Each named turn below is shown by a few rows before and after it. Which turns, in which order, take the first row of each later pair to the second? The first pair is answered.
turn rir:
[-12   0  21   1   3   2  10  11  15   3  -2  -5  13] => [-29  -3   9  -2  -5  -6  -8   7   3  -2  -9   5  -1]
[-15 -17  17  26 -11   7   2  -6  13  10  12  -6  -3] => [-20 -13   8  20 -13   2 -19 -13   2   6  14   0 -16]
[  1  -2  20  -6   9   4   7  -5   3 -17  -3   6  -1] => [ -6  -5  15  -6   8   1   4  -7   2 -19  -8   9  -5]
turn kora:
[ 36  12  12  10  17  14  25   1  17  10  29 -16   9] => [ 32  14   6  -6  13  11  -5  -6   7   8  47  -7 -15]
[ -6  29  -1 -11  -7 -14 -13   1   2   0 -31   7   3] => [ -4  15   7   9  -5  -9   2  -3  21  12 -35  -2  10]
[-35 -25  12 -11  -9   2  24  24   1  -4  21   0   2] => [-34 -25  11 -15 -12   1  11  24   0  -3  29   2  -7]
turn ruvu:
[ 36  18 -16  -7  12   9 -25 -14 -11  -7  13   2 -30] => [ 23  32  -9 -20  -3 -15 -23  -6 -27 -19  -6   7  -4]
[ 28  21   0   7   3   3 -14 -20  15   1  -6  -7  18] => [ 11  11 -19 -10  13   7  -3   1  -4 -22  28   1 -15]
[16  5 11  4  1  8 -6  3 10  8  4 -1  1] => [  6   4   6 -12  -3   0  -1  17  -3  -6  14   4   1]
[ -6 -18 -23  -4  -7  24 -18   7 -13   0  31   3 -29] => [-12   2  -2  -8 -32  -9 -28   2 -21   3 -23   3  27]
Pairs:
(two turns a pair)
[  4  23 -23  -9 -15 -11 -21  -7 -20 -12   6   4 -16] => [31 29 -5 -7 -6  1 13  8 -8 -9 22 -6 10] : rir, ruvu
[  9   1   1   8  -5   2 -32 -19   1  11  -5   1  -9] => [ 23  16   1  -9  -3   2 -27  -8  -7   2   5   3  -6] : rir, kora
[  6  -1   7  -7   3  -4  21  20   9 -21  14 -10  10] => [ -5  -2  20 -12  -8 -12  11  17  10 -14   9  -8  21] : kora, ruvu
[-11  11  -9 -23   0  -9   9  20 -27 -23  -4   4  13] => [-37 -16 -15   3  -5  -9  -8  -1 -12  -7 -20   4  -8] : kora, rir
[ 18  13  -9  -8  11   2   7   4  -8 -15   6   0  -8] => [ 10   7  -2  -4   9  -1  21  10  -4 -16  -3  -2   8] : kora, ruvu
[  5   6 -11  15  20   6  16  -3   4  -9   8   1   1] => [-13   5 -11  12  10  -6  11  -6  -2 -11 -15   5  10] : rir, ruvu
[ -3   9 -32  -2   0 -15 -15 -18  -9  -6 -14   2 -11] => [ 25  23 -22 -16  10  -7  -1  -4 -10 -10  10  -1  -2] : rir, ruvu
[  8  13 -13 -10   1 -19 -17  -4  -9 -20   2  -1   0] => [ 25   2   9   8   8  -1   4  -1  18   0  12 -15  13] : rir, kora
[ 41  34   1   2   3  -1 -14 -18  -3   5 -16   1   5] => [ 42  24   6  10   4   7 -15 -24   7  16 -10  -4   0] : kora, kora
[  9 -13  17  11  -1   6  16  -1  16  13   5 -13  30] => [  2 -10  17  -1  -6  -4  18   7   2   2  -3  -7  41] : ruvu, ruvu
[ 20 -18  27  13 -14  11   5 -10  33  20  24  -5  12] => [-18 -23  10 -22 -22  -9  15  20  -2 -18  35  12   0] : ruvu, rir
[ 12  11  17   6  -4  15 -24 -20  12  14  -6   5 -19] => [-16  -2   8 -18  -3  10  12  21  -9 -20  16  11 -24] : rir, ruvu
[-25 -30 -37  -2  15   3  10   4   2   5  -9   2 -26] => [  5  15 -24 -25  -1 -17 -35 -13 -12   8 -18  10  -4] : ruvu, rir
[ 15  -6  -2   0 -12  10   0  11 -10  -1  23   2  -6] => [16 -9  0  7 -5 10 17 14 -5 -3  9 -2  8] : kora, kora
[ -8 -14  10  -1  -3   8   6  12   8   1  21  -2  -2] => [ -3 -15  14   7  -5   7   4   6  15  11  17  -7   1] : ruvu, ruvu
[ 27  23 -13 -19  21   0  38  37 -17 -31  21   1  12] => [  2   4   8 -14   2  -6  52  43  -6 -21   9  -4  38] : kora, ruvu
[-19 -10 -39  -9   5  -9  22  19 -24 -38 -12  -1 -11] => [  7   7 -25  18  -7 -13 -25 -29  -3   1 -51  -7   0] : ruvu, rir
[-13   8  29  -6  -2  -5  13  11   5  -3  -4  10  33] => [-31 -12  29   1 -11  -1 -12  -4  13  11   2  15   8] : kora, rir
[ -4  -4 -18 -15   5   8 -17   3  -7  -6  30   9 -40] => [ 28  16  -7  19  11   0   8 -10  10   6 -34  -6  21] : kora, ruvu
[-30 -20 -16   2   4  -4   4  13  -8  -9  13   7 -17] => [ -6   9   1   4 -11 -18 -33 -15  -7   8 -16   9   7] : ruvu, rir
[ -1  -1  15 -23 -13   4  -7  18 -28 -12  47  14  -5] => [ 14  -7  16  -3  -1  22 -11   4  -9   7  53   8 -17] : ruvu, ruvu
[-13 -11  -2   2  14  -6  17   9  -5  11  -7  -2   3] => [-14  -4  -7 -11   7  -9  -2   7 -14   7   6   7  -9] : kora, kora
[ 17  -1  -6  31  11   7   5 -11  16  10 -24 -15  -1] => [ 14  25 -23  -1   7 -11 -17  -7 -18 -15 -17  -1 -12] : kora, kora
[ 13   4   7  -4  11  12  10   0   7  -3  18 -12  -9] => [ -4  -5   4   1   7   7  24   6   7 -10   5 -14   0] : kora, rir
[ -7 -13  12   7 -12   6 -12  -9 -10  21  -5  -7   0] => [ 15   9  15  -8  -9   4  -8   0 -19  12   7  -6   9] : kora, rir
[-12  -4   9  13 -11   6   3   6   7  10  25  -5 -10] => [-1 13  6 -2 -9  0  7 16 -4 -4 27 -3  0] : kora, rir
[ -6 -23  -8  12   1   4  -1  -3  25  10  -1  -8  -8] => [ 12  -6  -8  -2   3   6 -19  -7  21  11  16  -6 -14] : rir, rir
[ -4  -5 -18   1 -12 -17 -11 -19   9 -21   5  19 -37] => [  5  -5 -13  11 -12 -11 -14 -28  20 -12   0  14 -34] : ruvu, ruvu
[  1 -21  -2   7   2   1  12   1   1   4  -2   1   8] => [ -2 -17  -7   4  -4  -6  -7 -10  -8   6 -10   4   2] : rir, ruvu
[-28   4   9 -29 -24 -23   3  22 -31 -20  10   9  19] => [ -3  -3  27  -1 -14  -3  36  23  -1   0   3  -9  44] : rir, kora
[ 32  27 -16   2   3  -3 -16 -12   0   0 -21  -2  -6] => [ 18  13 -27  -8  13   6   7   8  -7 -20   7   1 -28] : kora, ruvu
[ -1 -29   1  20  14  14  23 -11  15   5 -16 -17  -7] => [-26 -40   6   5   2  10  18   1   7   2  -3 -10 -12] : ruvu, kora
[-20 -32  28  -6 -20   7  14   5  18  19  38  -7 -11] => [-34 -18  32 -14 -38 -18  -7  -4   6  17   2  -1  14] : rir, ruvu
[  2  -9  21 -14 -10  10  -2  21   5  10  27  -8  12] => [-14 -12  16 -13 -11   1  10  28   0   0  15  -8  17] : kora, rir
[ 18  11  20 -13   3  -1  -9  -4   4   3   8   5  20] => [ 15   9   8 -20  13   5   5   6  -2 -11  16   7  11] : ruvu, kora
[ -7  -9   4  23   2  -4   7 -11   8   5 -32  -5  12] => [-17 -18 -14   6  11   5   8   2  -7 -15   8   2 -28] : ruvu, kora
[-25 -13 -12  15  -4  -2   0  -6   0  10 -17  -4  -9] => [  3  23 -18   0   5 -10   1   1 -16  -9 -21   0   2] : rir, kora
[ -3  10   8   7 -17  -9 -22 -19   8  13 -14   5   4] => [ 13  24  11   2 -12  -8 -10 -12   4   7 -11   2  18] : kora, rir
[ 28  12 -23  14  17  -9 -21  -9  -2  -6  -1   6 -22] => [ 32   0 -15  32  20   0   2  -8  17   2 -13  -4  -8] : kora, kora
[ 13  22  -4 -25   6  -6  12  16 -23 -21  19   9  13] => [  2 -22  21  13   6  18  28   9  18  14  20  -6  13] : rir, kora
[ 32   8   4  11  12   5  26   4   8  -1   4 -10  18] => [27 10  5  4  9 -1 27  8  3 -6 -3 -6 28] : ruvu, ruvu
[-14  13   9 -20 -23  -9 -37 -11   1 -11  13  -7  -6] => [-11  -1  24  12 -18   2   8  -7  29   0 -11 -23  23] : kora, kora
[ -9 -14   8   3  -3   9  21   8   6   8   6  -1   7] => [-14 -13  10  -6  -8   7  -1   3   2  14  18   3  -3] : ruvu, kora
[  8  20 -20  -7  -2  -8   8  17 -14 -16 -29  12   8] => [  7  10 -30  -8   8   0  13  19 -14 -22  -9  12 -15] : ruvu, ruvu
[  1   6  -2 -10 -15  11   3  18  -3 -27  20  -9  17] => [ 16  10   4   2 -20  18 -23  -6  10  -2  18 -11  13] : ruvu, kora
[13  7 -5 10 11 10 13 -8 13  7  4  1 -8] => [-16   3 -14   0   4  -7  18   5  -2  -8  -9   8   0] : rir, ruvu
[  3   4 -10 -10   8   5 -15  -7  -6  -7   3   4 -17] => [  4   9   0   1   2  -3  -1  -9   2  -4 -25  -1  15] : ruvu, kora
[ 15  14  30   8 -15   6   1  -9  29  27 -25  -9   3] => [  3  18   9 -28 -15   5 -25  -1   0   2  18  13 -39] : kora, ruvu
[ 24  -8   2   4  19   8  23  23  -7 -14  20  -8  -7] => [ -8  -7   1   3  -4 -25  11  19 -18 -19 -28  -3  19] : ruvu, rir
[  7  19 -14  -1  -4 -21 -17 -10 -17  -5 -21   7   2] => [  1  14 -23 -10   1 -17 -14  -3 -23 -14  -4  11 -11] : ruvu, ruvu
[  7   5   0  -2  13  12  28   6   7 -10  -1  -3   4] => [-11 -16  -1   7   5  16  13  -3  17   2   2  -2 -14] : kora, rir
[ 37  26 -10  -3   6  -2 -22 -17   3   2  -5   5   5] => [ 26  12 -26  -9  18   9   3   3  -7 -16  19   9 -13] : kora, ruvu
[-37  -2  -9 -11  20 -25  17  26  -8  -5  30   7 -18] => [-37   4 -17 -13  17 -31   3  19 -14  -8  22  10 -26] : kora, rir
[ -4  15   3  -7 -17 -23 -18  -5 -10  -2 -27   3  21] => [ 14  20 -26  -8  12  -2 -16  -2 -18 -19   6   8 -22] : ruvu, kora
[  7  18 -16 -21  12 -10   8  21 -28  -1  15  11  -7] => [-11   0 -15  -5  11 -11  33  28 -21  -1  -1   3   6] : rir, rir
[-13  -7 -10  -3  12   2  13  12 -15 -10 -15  10  -8] => [  2  -1  -3   6  18   7  22  11  -9  -5 -17   7   4] : rir, kora
[-11 -18  -6  14   1   1  -3  24   3  -3  -3   1 -42] => [  1   4   3  19  -8 -16 -10  11   3   6 -46  -4  -4] : kora, ruvu
[  6  -1   6  -4  -2   3 -15  -9   8  11  13   4 -10] => [ 18  12   1   2   3   1  -9 -11   5   9   2  -2  -3] : kora, ruvu
[  2  14  -3   4   5  -4  16   6 -11  -4 -17   2  12] => [  1   3   4  -2  -1   4 -19  -7  -7  10   9   7 -16] : kora, kora
[35  4 -5 28 33 20 -4 -9 -7 11 -2  6 -6] => [ -3 -17 -20  32  25   6  -9 -12 -15   3 -25  10 -15] : rir, rir
[  8  -4  12   7   6 -12  -1   9   6   1   5   5  15] => [ -1 -16   1  16   8 -10  -4   6  10   4   3   5   0] : rir, ruvu
[ -1 -12  10  29 -11   7 -28 -22  16  23 -21  -1  -7] => [-17  -2  12  13 -22 -17 -25 -11   0  10 -36   7  14] : ruvu, ruvu
[  3   8  -7  24   4   3  -1 -20  15  -5  -6  -3   1] => [-13   0 -12  17   7   2  16  -1   8 -20   1  -2   0] : ruvu, kora
[-14 -13  21 -13 -10  -1  27  19   1  -1  11   1  21] => [-14 -20  12 -11  -4   9  25  18   4   1  24  -2   8] : ruvu, ruvu
[13  0  2  2  8  8 -1  1 -2  4 12 -7 -1] => [13  5  0  0  7  3  6  3 -5  0  6 -5  5] : kora, kora
[  5 -14  26  16   2  27 -16 -26  40  48  17 -19   4] => [-31   4 -13 -31 -11 -12 -56 -18 -20   4  13  11 -25] : rir, kora
[ 32  10 -17   4  28  14  25  10   5  -7  22   7 -11] => [ 13  23  -4 -21   3 -19  21  16 -13 -19  -8  14  29] : kora, ruvu
[ 24   9   3  11  -3  -3  13  -6   5   5 -28  -6  13] => [  2 -12 -17   4  10  10  25   9  -3 -12   2   0 -25] : ruvu, rir
[ 15   0  30  15   1  13  -1   8   5  13 -10  -3  21] => [  0   2  18 -14  -2   7 -23  13 -17  -2  19   9  -8] : kora, ruvu
[-11 -16  19  24  10  10  15  -6  16   5  -5 -11   3] => [-13  -7  24  21   3   0  14  -5   9   2 -18  -9  18] : ruvu, ruvu
[ 41  29  12  -4   3  14   4  -1   0  17  18 -14  21] => [ 27  16   6  -6   8  17  31  18  -4   4  26 -14  18] : ruvu, kora
[ -2  30  15   1   5 -29  -1   2  -8 -11 -22   0  27] => [ 16  24  -8   5  29   0 -15  -7  -5 -10  21   4 -26] : ruvu, kora
[ -4  15 -22 -14  14  -6   0   3 -27 -27   1  13  -9] => [  8   8 -23   3  27  12  -2  -3 -12 -16  14   7 -28] : ruvu, ruvu
[ -6  -9  -6   1   6   1  21  14  -8 -15  14  11  -2] => [  5 -12  -6  14  10  10  19   3   6  -4  16   5  -7] : ruvu, ruvu
[ -8  -9  29 -16 -12   2  11  19   7   2  12  -3  18] => [ -8 -13  24 -16  -6   7  11  22   9   0  22  -3   9] : ruvu, ruvu
[-20 -10   2  10  -2   7  17   0  -9   0  12   8  12] => [-12  -1   4  11 -11   0 -10 -21  -5  10  -2   8  15] : rir, ruvu
[  5   2  -9  -8  -8 -16 -10  -6  -2 -11 -24  -5  15] => [ -4  -2 -19 -18  -6 -13  -6   5 -13 -21  -8  -2   1] : ruvu, ruvu
[-14 -16   5  -4 -10  -6   5   5   4  -4   1 -16  -3] => [ -8 -12   8   1 -12  -7  -7  -5   7   6  -7 -18   0] : kora, ruvu
[  3  -4 -22  14  19  11  11  -3   3  -6  -8   0 -20] => [ 10   0 -18  20  16  10   8 -11   8   3 -21  -6  -7] : ruvu, ruvu
[-13  -4 -15   6   0  -6   4   2  -3  -2 -10   2  -9] => [-11  -4 -11  12  -1  -5  -6  -6   1   7 -10  -1 -12] : ruvu, kora
[-24  -6 -13  -2  -8 -19 -25  -6  -8  -3 -18  14 -17] => [-24 -21  -1  21  -5  -9   2  -9  13  11 -30   2  -3] : kora, kora
